One turn or mirror swaps these rows in pairs. Which row does each one swap with?
q369: [-3.45 -1.09  2.15  2.06 -1.34 -1.16 -2.51  3.17  0.45 -2.07  0.16  2.15
  1.03 -4.83 -0.01 -0.12  0.79]
q171: [-2.67 -0.09 -2.30 -0.49 -1.80 -1.04 -3.10  1.22  4.70 -0.64  1.01 -3.63
 -2.22 -1.28 -0.41 -0.07  2.75]
q320: [-3.82 -1.10 -1.53  1.33 -1.80 -0.15 -0.61  3.96  2.16 -1.25  0.64  2.97
  2.62 -3.30 -0.22 -0.61  1.05]
q666: [ 0.01 -2.70  0.86 -0.17 -2.08 -0.49  0.01  1.65  3.19  0.38  1.10  0.01
  3.06 -2.24  1.43 -1.77  3.88]
q619: [-1.12  2.89  0.36 -1.59 -3.41 -2.16 -3.66  1.60  4.41 -0.06 -0.49 -2.23
  0.42 -3.12 -0.41 -0.63  0.52]
q260: [ 0.55 -0.87 -1.44  3.51  0.83 -0.53 -2.35  2.88  4.20 -1.76  1.59  0.26
  0.89 -2.35 -0.27  1.48  1.23]
q692: [ 1.72 -0.43  2.74  1.38  0.72 -1.45 -1.90  4.28  2.33  0.40  1.98 -2.82
  1.29 -3.73 -0.02  0.74  1.70]
q547: [-2.71 -0.37  0.92  0.11  1.40 -0.93 -1.05  5.52  2.04 -2.52  0.08 -4.59
 -0.16 -1.24 -0.50  0.11  1.74]
q516: [-2.11  0.44  2.26 -3.40 -0.71 -0.82 -3.12  1.35  0.74 -3.10 -0.53 -1.05
 -0.28 -1.63  0.41  0.35  1.17]
q843: [-3.93 -0.21  0.78  1.15 -2.00  1.05 -4.38  1.38 -0.17  0.07  2.36 -0.07
  1.88 -0.07  0.93 -1.80  0.34]
q583: [-2.94 -2.66  0.97  2.82 -1.41 -1.32 -2.03 -0.84  0.33  0.52 -0.37  1.23
  0.07 -3.01 -0.09 -0.05  0.60]
q227: [-1.97 -0.44  3.30 -1.51 -2.11  0.22 -3.46  2.20  1.44 -0.30  2.22 -0.81
  0.38 -2.66  1.68 -1.16  4.06]
q867: [-2.45 -0.77 -0.15 -0.39  1.46 -2.20  2.24  3.18  3.00 -0.14  2.09  0.40
  2.13 -1.43 -1.81 -0.74 -0.52]
q804: [-2.85  0.04  0.40  1.63  1.65 -3.05 -0.78  2.62 -0.10  1.39  0.08 -4.45
 -0.28 -3.08 -0.27  0.06  3.40]
q99: [-1.06 -0.71 -1.02  1.53  2.76  0.41 -3.23  2.79  2.12 -2.61 -0.03  1.10
  2.63 -2.11  1.53 -0.75  1.19]
q245: [-1.62 -2.43 -1.23  0.84 -3.53  0.40 -1.15  1.06  4.79 -3.10  1.17 -0.09
  0.88 -3.33 -0.27 -0.02  0.79]
q469: [-3.53  1.51 -2.12 -1.74  0.08 -0.47 -3.51  4.89 -0.11 -0.40 -0.55 -2.39
  0.22 -1.68 -0.01 -0.88  1.96]
q350: [-2.01 -1.55 -2.76  0.67  0.42 -0.66 -1.79 -0.95  2.85 -0.19  2.16 -2.01
  1.59 -0.68 -1.37 -1.66 -1.57]
q874: [-3.57 -1.86  1.46  2.70  1.26 -2.57 -2.14  1.66  1.92  2.99  2.39 -0.70
  1.91 -0.37 -0.57 -1.95  0.56]
q131: [ 1.05  1.52  0.04  2.31 -0.63 -1.45 -0.62  2.96  3.50 -0.32  2.26 -0.19
  2.99 -0.76  0.05 -2.80  1.69]
q460: [-3.53 -2.96  0.43  1.23 -1.99 -0.01 -1.40  2.24  3.44 -2.13  0.06  0.82
 -0.19 -1.30 -1.29 -0.32 -1.81]
q442: [-1.66  0.93  1.24  2.00  0.28 -2.61 -2.24  4.30  1.89  3.22  1.69 -2.40
  3.77 -3.33 -0.73  1.12  1.10]
q793: [-5.35  0.11 -2.83 -1.90 -0.08 -1.27 -1.73  1.40  4.82 -0.01 -0.43 -2.33
  0.09 -3.14 -0.11 -1.51  1.53]
q289: [-4.72  0.61 -2.00 -0.76  0.48 -3.11 -1.26  1.12  1.78  0.29  1.95 -0.78
  0.24 -1.62 -2.88  0.27 -1.24]
q746: [-4.28 -0.32  3.59  0.31 -0.53 -3.24 -4.27  1.23  1.96  0.25  0.01 -2.46
  1.20 -3.89  0.52  0.71  3.08]
q509: [-4.93  1.72  0.66  0.91 -0.34 -2.12 -1.36  4.49  2.40  0.82  1.87 -2.71
  3.27 -5.12 -0.49  1.30  1.17]
q22: [-1.78 -0.18  0.77  0.04  0.76 -1.55 -1.32  3.86  3.03  3.95  2.64 -0.23
  1.58 -3.37 -1.68 -0.21 -0.62]
q887: [ 0.35  0.09 -1.44  0.21  0.71 -2.89 -0.96  2.92  2.31 -2.17 -1.71 -1.25
  3.14 -4.67 -0.49  1.11  1.49]
q549: [-3.16 -1.17  0.57  3.67 -1.75 -0.51 -2.17  1.81  1.16 -0.34  0.23 -0.80
  2.23 -5.24 -0.96  1.89 -0.62]
q976: [-1.57 -2.09  1.53 -0.42 -3.86 -0.73 -1.84  0.51  3.72  1.94  2.26 -1.83
 -1.13 -1.89 -0.57 -1.86  0.64]
q720: [-1.46 -0.13 -0.05 -0.04  0.58 -1.45 -2.17  0.67  2.58 -4.07  0.80 -3.64
  2.36 -4.61  0.61  1.14  2.55]
q825: [ 0.21  0.18 -2.36 -0.01  1.23 -0.30 -2.51  4.16  2.32 -1.27  1.10 -4.94
  0.21 -1.43 -0.79  0.00  0.37]
q924: [ 0.58 -0.33 -0.21 -2.43 -0.16 -1.37 -3.02  2.39  2.32  2.97 -1.12 -2.94
  1.25 -3.05 -0.54  0.49  0.10]
q544: [ 1.60  1.38  1.94  1.31  0.61 -0.92 -3.07  2.15  1.67 -2.88 -0.10  0.08
  0.51 -2.07  0.02 -2.08  1.83]
q385: [-3.94 -0.28 -0.50  1.80 -1.10 -0.31 -1.94  2.05 -0.55  0.46  1.62 -5.25
  0.26 -1.06  0.28 -1.72  2.62]
q21: [-2.80  0.60  1.20  0.55  0.62 -1.63 -2.21  1.70  0.06 -4.52  2.07  0.19
  1.61 -2.00  0.67  0.52  3.42]
q194: [-4.91  0.56 -0.56 -0.08  0.36 -1.98 -1.43  4.34 -0.06  1.23  1.53 -2.91
 -1.06 -1.50 -1.28 -2.70  1.31]
q840: [-2.42  1.44 -0.63 -0.55 -1.36 -2.69  0.14  1.26  5.06  0.63  0.41 -1.54
 -0.76 -3.23 -2.47 -2.61  0.52]
q936: [-1.36 -1.21 -3.04 -1.33 -1.89 -1.36 -1.41  0.01  1.71 -0.50 -0.15 -1.48
  0.83 -0.11  0.13 -3.29  1.43]
q497: [-3.29 -0.67  2.00  0.42 -4.20 -0.61 -3.98  0.48  1.31  1.57  1.47 -0.94
  1.87 -1.32  1.30 -1.47  2.45]

q840 pairs with q544
q245 pairs with q825
q666 pairs with q924
q516 pairs with q867
q131 pairs with q619
q442 pairs with q497
q936 pairs with q887
q509 pairs with q843

